In the rows, 128 means zero.
Families of rows that turns and mirrors carry onto each other, the same ones carrying the whole set onto itself: the rest of each named row's family, in list order
7 families of 4 rows
k724: [144 141  75 137 171 149 156 121 123 127 113]
k817: [151 144  92 125 175 138 150 152 129 126 108]
k538: [132 123 119 139 163 168 140 140 125 159 141]
k266: [138 118 121 118 139 162 110 150 151 123 108]
k878: [153 145  81 145 157 153 153 140 119 136 111]
k655: [126 142 111 121 149 131 134 126 145 113  86]
k628: [150 125 103 131 189 155 153 132 111 137 109]
k798: [104 112 111 106 127 150 133 129 128 122 113]
k821: [135 125 102 116 170 148 128 110 137 116  79]
k955: [116 104 113 113 147 152 102 128 134 123 117]
k905: [132 132  98 138 121 163 137 145 138 129 137]
k907: [125 115  90 111 153 160 150 155 112 136 134]
k943: [117 111 122 119 142 153 112 130 143 122 131]
k79: [144 137  84 132 143 175 169 131 130 129 109]
k345: [139 125 120 113 174 152 127 119 148 114  86]
k858: [115 109 136 124 152 172 127 122 132 149 115]
k426: [112 116 128 136 136 141 121 112 128 126 123]
k398: [126 133 132 135 161 159 142 104 141 140  90]
k422: [149 125 107 113 161 175 142 136 141 122  78]
k411: [126 124  91 133 146 162 150 133 125 132 153]
k385: [147 137  88 127 180 162 165 123 128 124 109]
k557: [126 120  87 133 148 152 131 140 119 135 152]
k642: [120 107 118 115 133 159 109 132 128 129  97]
k721: [143 147 114 151 173 156 154 124 134 150 114]
k814: [141 130 129 136 175 135 122 121 136 122  95]
k880: [132 116  96 132 135 162 126 153 114 142 139]
k472: [143 136 104 128 153 153 135 119 133 124  70]
k126: [121 109 103 131 151 163 154 123 103 139 139]

The rest of the family of k411: k943, k345, k385
The rest of the family of k905: k266, k79, k422
The rest of the family of k907: k817, k655, k798
The rest of the family of k955: k724, k821, k557
The rest of the family of k426: k628, k814, k126

Families of rows that turns and mirrors carry onto each other, the same ones carrying the whole set onto itself: the rest of each named row's family, in list order
4 families of 8 rows
k993: [134 126 168 130 122 121 135 137 132 112 126 122 129 106 148 117 137 135
 142 143 121 163 129 131]
k864: [128 152 128 138 115 139 119 123 144 137 133 161 154 133 103 110 119 169
 117 107 127 129 101 109]
k514: [114 125 103 121 121 151 122 129 145 142 142 154 153 137 108 116 121 122
 142 110 116 119 122  96]
k78: [155 139 111 140 145 136 130 140 153 140 145 161 170 123 123 105 112 146
 145 125 130 125 119 122]
k154: [143 122 142 124 122 113 103 152 125 104 116 126 114 102 144 104 129 146
 126 147 112 132 153 121]
k913: [140 130  97 138 128 165 124 137 163 143 123 155 155 116 121 110 128 142
 133 112 124 121 121 137]
k315: [159 145 115 143 132 120 128 125 139 136 139 156 166 154 119 119 114 144
 138 113 140 113 131 112]
k234: [127 123 133 111 104 124 119 134 128 100 116  97 137 144 141 131 149 133
 114 135 116 133 144 136]
k562: [128 115 150 116 121 115 148 138 133 105 127 119 132 117 137 117 138 128
 133 146 121 164 137 124]
k894: [117 130 133 110 116 123 115 122 101 109 119 111 128 141 146 120 144 135
 144 134 110 127 155 106]
k590: [124 141 119 133 112 142 111 118 135 145 138 153 149 155 112 126 123 127
 142  99 123 108 126  93]
k28: [110 119 122 101 126 134 122 135 113 108 124 114 132 120 146 109 142 132
 147 146 101 137 148 113]
k180: [133 122 157 122 112 105 143 128 123 104 122 116 129 138 137 126 139 129
 130 136 129 155 144 119]
k265: [140 134 175 135 114 110 130 126 123 110 121 119 125 127 147 126 139 138
 139 134 129 154 135 124]
k263: [146 127 148 128 119 110  99 147 120 104 114 125 112 111 144 108 130 148
 124 144 116 126 154 119]
k65: [125 148 122 134 120 143 124 127 150 137 136 162 155 125 104 107 119 167
 118 112 123 132  98 111]
k49: [164 151 126 152 139 130 119 129 144 143 141 160 165 134 127 113 113 150
 148 115 136 118 121 121]
k804: [120 135 118 133 126 163 111 132 150 150 144 159 152 114 119 110 120 131
 151 112 112 123 110 106]
k407: [149 140 107 147 113 147 117 119 146 141 115 151 150 151 117 127 131 143
 126  96 136 105 134 126]
k19: [126 149 121 133 113 134 125 122 144 133 133 160 155 141  99 113 120 164
 113 106 128 126 106 106]
k730: [137 139 155 128 103 128 103 129 124 110 113 100 132 134 153 133 148 143
 123 129 118 132 135 142]
k134: [152 133 100 130 140 126 139 135 147 134 144 156 172 143 114 111 114 138
 136 123 134 121 130 113]
k458: [152 145 117 154 121 161 109 126 154 148 118 156 150 124 129 119 128 150
 136 100 130 113 120 137]
k833: [142 122 140 122 117 106 105 148 120 101 113 123 113 119 139 109 131 144
 121 143 116 126 159 114]
k488: [140 117 135 118 121 110 108 152 125 100 116 123 115 109 139 105 129 143
 122 147 113 130 157 117]
k844: [132 133 151 124 114 140 107 141 134 112 119 104 135 107 157 122 147 142
 129 140 109 142 124 152]
k466: [122 145 115 128 118 138 129 128 149 133 135 161 156 133  97 108 118 163
 114 110 124 131 104 107]
k284: [122 117 128 107 114 136 122 145 138 104 122 100 140 116 145 120 147 133
 120 145 108 144 133 144]
k319: [126 143 153 126 120 130  98 122 102 118 118 115 124 126 159 118 143 145
 154 133 109 128 143 115]
k77: [116 132 143 117 130 142 107 135 113 119 124 118 128 102 160 108 141 141
 158 145 100 138 137 121]
k560: [129 149 134 145 119 154 100 120 139 153 138 157 147 132 123 120 121 136
 152 101 119 113 112 103]
k784: [139 125  87 132 119 152 132 132 156 136 120 151 156 142 112 118 131 135
 123 106 129 114 135 125]

The rest of the family of k784: k913, k234, k407, k730, k458, k844, k284
The rest of the family of k488: k864, k154, k263, k65, k19, k833, k466
The rest of the family of k78: k993, k315, k562, k180, k265, k49, k134

Families of rows that turns and mirrors carry onto each other, the same ones carrying the whole set onto itself: the rest of each named row's family, in list order
4 families of 5 rows
k374: [117 123 135 119 127 108 107 117 137 132 106 142 125]
k637: [149 142  96 140  92 124 148 135 113 151 120 140 103]
k537: [143 133 113 117 136 126 133 147 132  96 151 132 110]
k996: [132 137 105 147 104 131 132 147 124 110 122 146  85]
k451: [119 140 123 101 126 116 134 146 148 120 122 159 128]
k643: [131 151 115 132  86 124 138 111 102 151 140 136 114]
k753: [117 156 102 125 118 117 133 141 113 106 129 129  95]
k615: [133 128 141 121 112 102 126 102 157 123 118 126 114]
k794: [126 135 134 121  96 134 113 144 141 119 129 168 120]
k30: [161 133 102 137 115 127 129 122 103 139 152 127 137]
k501: [153 125 104 151 110 108 152 110 139 151 116 136 127]
k992: [154 121 140 112 114 127 128 121 149 120 156 141 132]
k565: [129 127 106 157 128 113 131 106 124 137 124 148 148]
k283: [137 139 121 110 117 130 145 127 102 133 157 127  98]
k41: [128 152 106 109 105 127 135 160 119 130 122 152 103]
k769: [161 116 125 123 126 109 118 111 130 134 130 109 120]
k419: [123 148 125 121 107 126 135 133 149 102 149 160 133]
k719: [124 132 115 153 104 125 156 106 114 146 135 144  98]
k480: [132 123 123 124 132 103 143 114 159 134 115 146 139]
k16: [154 136 100 156 106 110 118 113 130 129 120 127 143]

The rest of the family of k615: k643, k753, k419, k16
The rest of the family of k480: k637, k451, k501, k41

Families of rows that turns and mirrors carry onto each other, the same ones carrying the whole set onto itself: the rest of each named row's family, in list order
3 families of 6 rows
k219: [129 144 152 104 125 134 136 120 137 114 144 112 129 122  98 122 158  91
 109 115 122 135]
k909: [ 88 110 120 110 126 105  91 141 135 117 117 139 145 127 111 146 124 108
 148 151 146 141]
k790: [ 84 108 117 117 139  94  91 123 149 134 119 140 142 150 114 149 117 120
 133 130 147 120]
k703: [ 89 102 120 107 137 109  99 131 146 120 110 132 150 138 115 139 122 121
 144 139 159 136]
k420: [147 151 160 128 130 120 127 107 153 122 137 122 126 128 100 113 163  88
 119 112 138 119]
k148: [127 154 151 119 141 120 135 106 153 137 156 120 133 136  97 122 145  94
 101 115 115 117]
k183: [104 109 119 124 143  99  89 128 150 133 105 149 142 137 112 143 125 117
 140 132 169 125]
k820: [151 146 163 135 137 124 113 116 147 122 146 124 133 136  93 107 166  94
 120 124 142 119]
k899: [111 126 120 129 133  95  92 126 159 122 101 150 142 137 126 139 121  95
 150 136 165 130]
k889: [128 151 151 125 144 124 119 116 141 135 165 125 134 144  89 122 147  98
  97 125 114 115]
k672: [104 122 130 131 133  94  82 124 151 126 110 150 146 137 116 138 124 106
 157 147 162 125]
k604: [139 151 158 126 140 120 125 109 144 136 155 122 126 137  87 136 145  79
 103 119 116 134]
k777: [ 91 122 112 119 141  86 101 128 160 142 128 141 148 145 125 150 108 101
 135 133 138 128]
k287: [147 150 166 129 139 128 128 105 151 122 139 119 132 133  90 118 152  78
 119 129 133 139]
k376: [130 139 156 108 125 139 120 127 127 108 153 111 134 134  93 119 161  96
 113 124 124 133]
k654: [129 140 162 117 126 126 128 112 142 113 148 107 126 136  89 126 154  79
 115 125 113 143]
k86: [ 88 111 110 106 127 103 106 141 148 113 110 133 144 128 121 141 121  98
 141 143 144 145]
k780: [ 87 121 121 120 143  93  90 129 149 144 133 146 152 141 113 149 110 111
 140 147 139 126]

The rest of the family of k790: k703, k183, k604, k287, k654
The rest of the family of k780: k219, k909, k420, k148, k672

Families of rows that turns and mirrors carry onto each other, the same ones carrying the whole set onto itself: the rest of each named row's family, in list order
5 families of 8 rows
k910: [133 104 161 113 118 105 178 143 113 111 100 135 147 169 146 128  95 125
 109 124 177 138 127 122 166 122 138 147]
k623: [145 119 131 126  96 157 138 106 101  88 113 160 146 177 152 115 107 106
 114 123 142 142 148 134 132 123 129 151]
k70: [121  82 127 111  93 110 181 144  83 111 113 137 117 146 158 111 110 132
 142 132 131 140 100 143 164 110 147 110]
k688: [122  87 118 111  97 113 180 150  72 115 120 140 124 137 150 112 107 125
 140 139 135 140 103 131 162 103 143 112]
k277: [130 104 146 108 115 101 182 145 111 115  95 134 151 174 137 131  90 125
 118 112 168 135 137 125 150 114 137 145]
k427: [124 120 110 131  97 145 137 123  68 119 117 123  91 163 130 135 117 122
 132 121 142 152 128 154 176 109 120 138]
k81: [132 112 118 128 100 149 131 125  63 118 115 125  91 161 127 124 124 116
 120 128 147 153 123 146 174 110 113 139]
k394: [146 118 144 125  90 154 142 106 101  91 113 158 147 181 154 119 103 112
 105 127 139 136 148 141 143 112 118 146]
k811: [146 121 133 126  89 154 140 112  96  95 119 163 143 177 148 113  96 105
 111 131 141 140 155 126 150 122 133 154]
k641: [148 116 123 146 108 141 144 104  88  94 132 111 124 152 124 122 116 118
 151 120 167 136 125 114 174 114 134 110]
k659: [127 113 113 131  93 148 139 124  65 125 113 124 101 167 124 135 122 112
 123 123 136 146 128 156 184 113 117 143]
k542: [136 123 140 123 124 151 141 148 122 104 112 126 138 153 150 118 150 108
 142 150 138 132 139 137 152 129 119 155]
k312: [134 132 145 114 121 149 139 143 124  98 117 131 139 160 157 112 141 103
 145 145 149 122 141 137 151 119 114 149]
k320: [111  87 121 105  97 116 178 148  84 122 119 134 125 152 157  99 118 125
 139 132 136 141 108 145 165 104 149 108]
k425: [138 104 148 103 123 107 184 142 117 106  94 133 145 161 148 134  93 128
 114 110 171 135 128 122 158 119 133 154]
k656: [146 117 119 145 110 142 142 101  96  91 133 115 121 133 134 130 113 124
 154 119 163 138 119 129 184 112 137 121]
k917: [140  79 149 109 129 131 173 133  90 118 113 128 140 158 157 125 111 116
 136 120 164 112 123 173 129 119 142 168]
k32: [145 116 119 140 116 144 145 110 101  97 133 106 119 136 122 123 108 125
 155 119 164 140 123 116 166 114 136 118]
k179: [149  96 108 129 111 125 172 120  84 119  98 133 112 145 145 103 109 114
 144  98 128 120 114 127 163  94 171 156]
k297: [153 120 114 141 108 139 144 103  94  95 136 113 134 137 138 135 115 126
 155 129 161 130 118 119 179 120 137 123]
k559: [154 118 121 142 107 150 142 102  90  88 127 109 119 143 140 128 114 123
 152 129 169 135 120 111 176 109 135 125]
k902: [151  97 111 128 113 109 162 123  94 115  92 136 109 150 152 103 106 116
 144 103 129 121 111 139 165 100 177 150]
k240: [130 115 111 133 108 151 139 114  67 126 112 127  90 160 136 139 127 112
 125 132 150 145 120 148 171 106 112 140]
k43: [155 100 118 132 111 117 172 123  84 115 102 142 109 150 148 110 106 113
 132 103 124 114 111 133 170  84 168 149]
k625: [153 127 137 133  93 159 146 115  97  95 121 161 147 174 150 130 100 111
 111 134 136 141 151 140 146 123 125 148]
k5: [150 102 109 131 108 114 160 123  98 116  99 128 111 148 152 118 106 122
 144  96 125 120 117 130 164  95 175 161]
k635: [125 107 111 136 100 152 144 118  66 123 115 128  88 158 131 134 111 117
 121 131 153 149 133 157 171  98 120 142]
k334: [120  80 128 111  87 112 172 152  82 108 127 137 123 140 151 119 109 123
 140 134 131 142 100 149 167 108 145 113]
k763: [152 115 137 137  86 154 149 110  96  88 109 151 151 181 148 128 101 110
 109 138 136 143 150 139 146 119 133 143]
k571: [145  84 154 108 131 136 157 132  81 120 104 119 136 175 159 122 106 123
 138 122 157 116 122 165 130 125 143 171]
k840: [133 119 147 118 123 162 146 144 115 101 116 135 133 147 158 115 131 108
 148 150 133 122 139 131 156 122 103 152]
k373: [149  74 142 111 119 132 167 125  91 113 105 119 136 157 168 122 112 122
 134 123 156 115 127 175 131 131 139 168]
k210: [143 102 154 110 115 106 180 149 115 117  93 135 145 174 139 129  97 123
 114 118 166 139 133 125 153 135 138 147]
k476: [140 109 144 109 108  95 178 153 117 108  89 126 143 169 140 127  92 119
 116 120 166 139 137 129 160 128 135 144]
k402: [152  75 150 111 128 134 167 134  88 116 101 127 141 167 165 129 108 120
 137 131 162 114 130 167 136 130 143 165]
k566: [134 125 139 120 122 161 140 146 120 103 118 134 144 156 152 119 141 105
 148 142 138 130 151 136 162 124 114 151]
k67: [128 124 147 127 119 153 149 150 115  90 107 137 136 155 155 114 137 105
 141 149 144 124 145 136 154 116 103 146]
k936: [143  79 150 102 125 129 165 143  77 109 112 126 136 171 156 119 105 118
 135 115 162 115 132 171 131 124 140 165]
k435: [121  85 119  98 102 118 175 146  80 118 127 134 124 147 158 113 118 126
 148 128 132 141 101 130 162 103 151 111]
k700: [155 109 113 134 118 118 170 115  95 117  95 135 117 148 153 104  98 118
 136 105 125 114 106 137 158  90 169 146]

The rest of the family of k917: k688, k277, k81, k394, k312, k179, k559
The rest of the family of k476: k659, k542, k297, k5, k334, k763, k373
The rest of the family of k427: k70, k656, k902, k625, k210, k402, k566
The rest of the family of k700: k910, k811, k320, k32, k635, k571, k840

Families of rows that turns and mirrors carry onto each other, the same ones carrying the whole set onto itself: the rest of each named row's family, in list order
4 families of 8 rows
k842: [104 153 111 134 130 143 112 116  86 101 122 123 136 135]
k931: [122 159 113 149 153 121 140 123 105 127 139 149 156 105]
k573: [133 127 118 111 114 123 122 128 128 110 135 107 116 150]
k457: [123 147 114 116 117 138 144 154 116 109 127 148 124 120]
k82: [110 151 108 133 139 136 116 116  95  87 112 120 132 120]
k626: [129 118 105 128 147 151 129 129 137 111 141 109 140 106]
k255: [114 127 120 115 113 123 119 129 128 117 130  92 111 139]
k83: [110 128 120 137 154 114 128  98 107 144 129 104 124 146]
k169: [113 156 107 139 170 114 145 124 106 129 123 139 147 105]
k195: [125 130 129 112 116 137 112 136 123 120 147 105 113 144]
k586: [104 167 133 121 125  93 141 130 106 125 134 132 124 139]
k933: [109 177 133 124 118 104 131 124 105 120 145 128 116 126]
k869: [107 152 122 143 153 137 143 126  95 133 127 134 152  95]
k870: [128 158 117 113 133 136 128 160 121 107 142 139 136 103]
k18: [133 136 120 120 140 102 148 135 144 146 148 114 139 114]
k805: [113 136 123 146 161 109 112 102 117 138 142  96 135 124]
k960: [125 134 125 132 129 109 144 137 138 157 157 121 136 125]
k405: [143 129 120 124 146 106 131 136 137 150 150 130 138 123]
k58: [117 175 137 124 133 111 146 125 115 128 140 135 113 141]
k272: [126 134 121 128 145  95 152 148 130 141 148 121 133 109]
k712: [ 95 157 117 127 140 146 124 123  91  99 120 113 121 126]
k517: [104 162 112 143 156 122 139 125 105 135 135 132 160 100]
k823: [128 108 101 141 148 140 128 128 129 124 122 112 154 119]
k68: [120 136 118 115 115 129 123 160 119 109 137 143 143 110]
k576: [121 111  99 126 153 141 110 133 113 121 130 106 146 108]
k618: [123 150 120 117 117 141 142 161 119 110 131 139 144 115]
k810: [113 140 110 137 152 103 118  92 112 133 139  99 132 135]
k220: [133 123  96 132 145 151 119 123 126 120 135 106 152 111]
k181: [108 166 132 134 130  97 128 128  95 135 127 135 119 139]
k273: [111 150 115 134 132 152 104 108 102 105 120 123 125 135]
k788: [116 149 115 150 151 114 136  92 114 134 132  97 126 134]
k218: [130 132 114 118 125 110 114 131 136 114 141 110 106 148]

The rest of the family of k576: k83, k169, k195, k870, k405, k58, k712
The rest of the family of k68: k931, k82, k255, k933, k960, k823, k788
The rest of the family of k842: k573, k586, k18, k517, k618, k810, k220

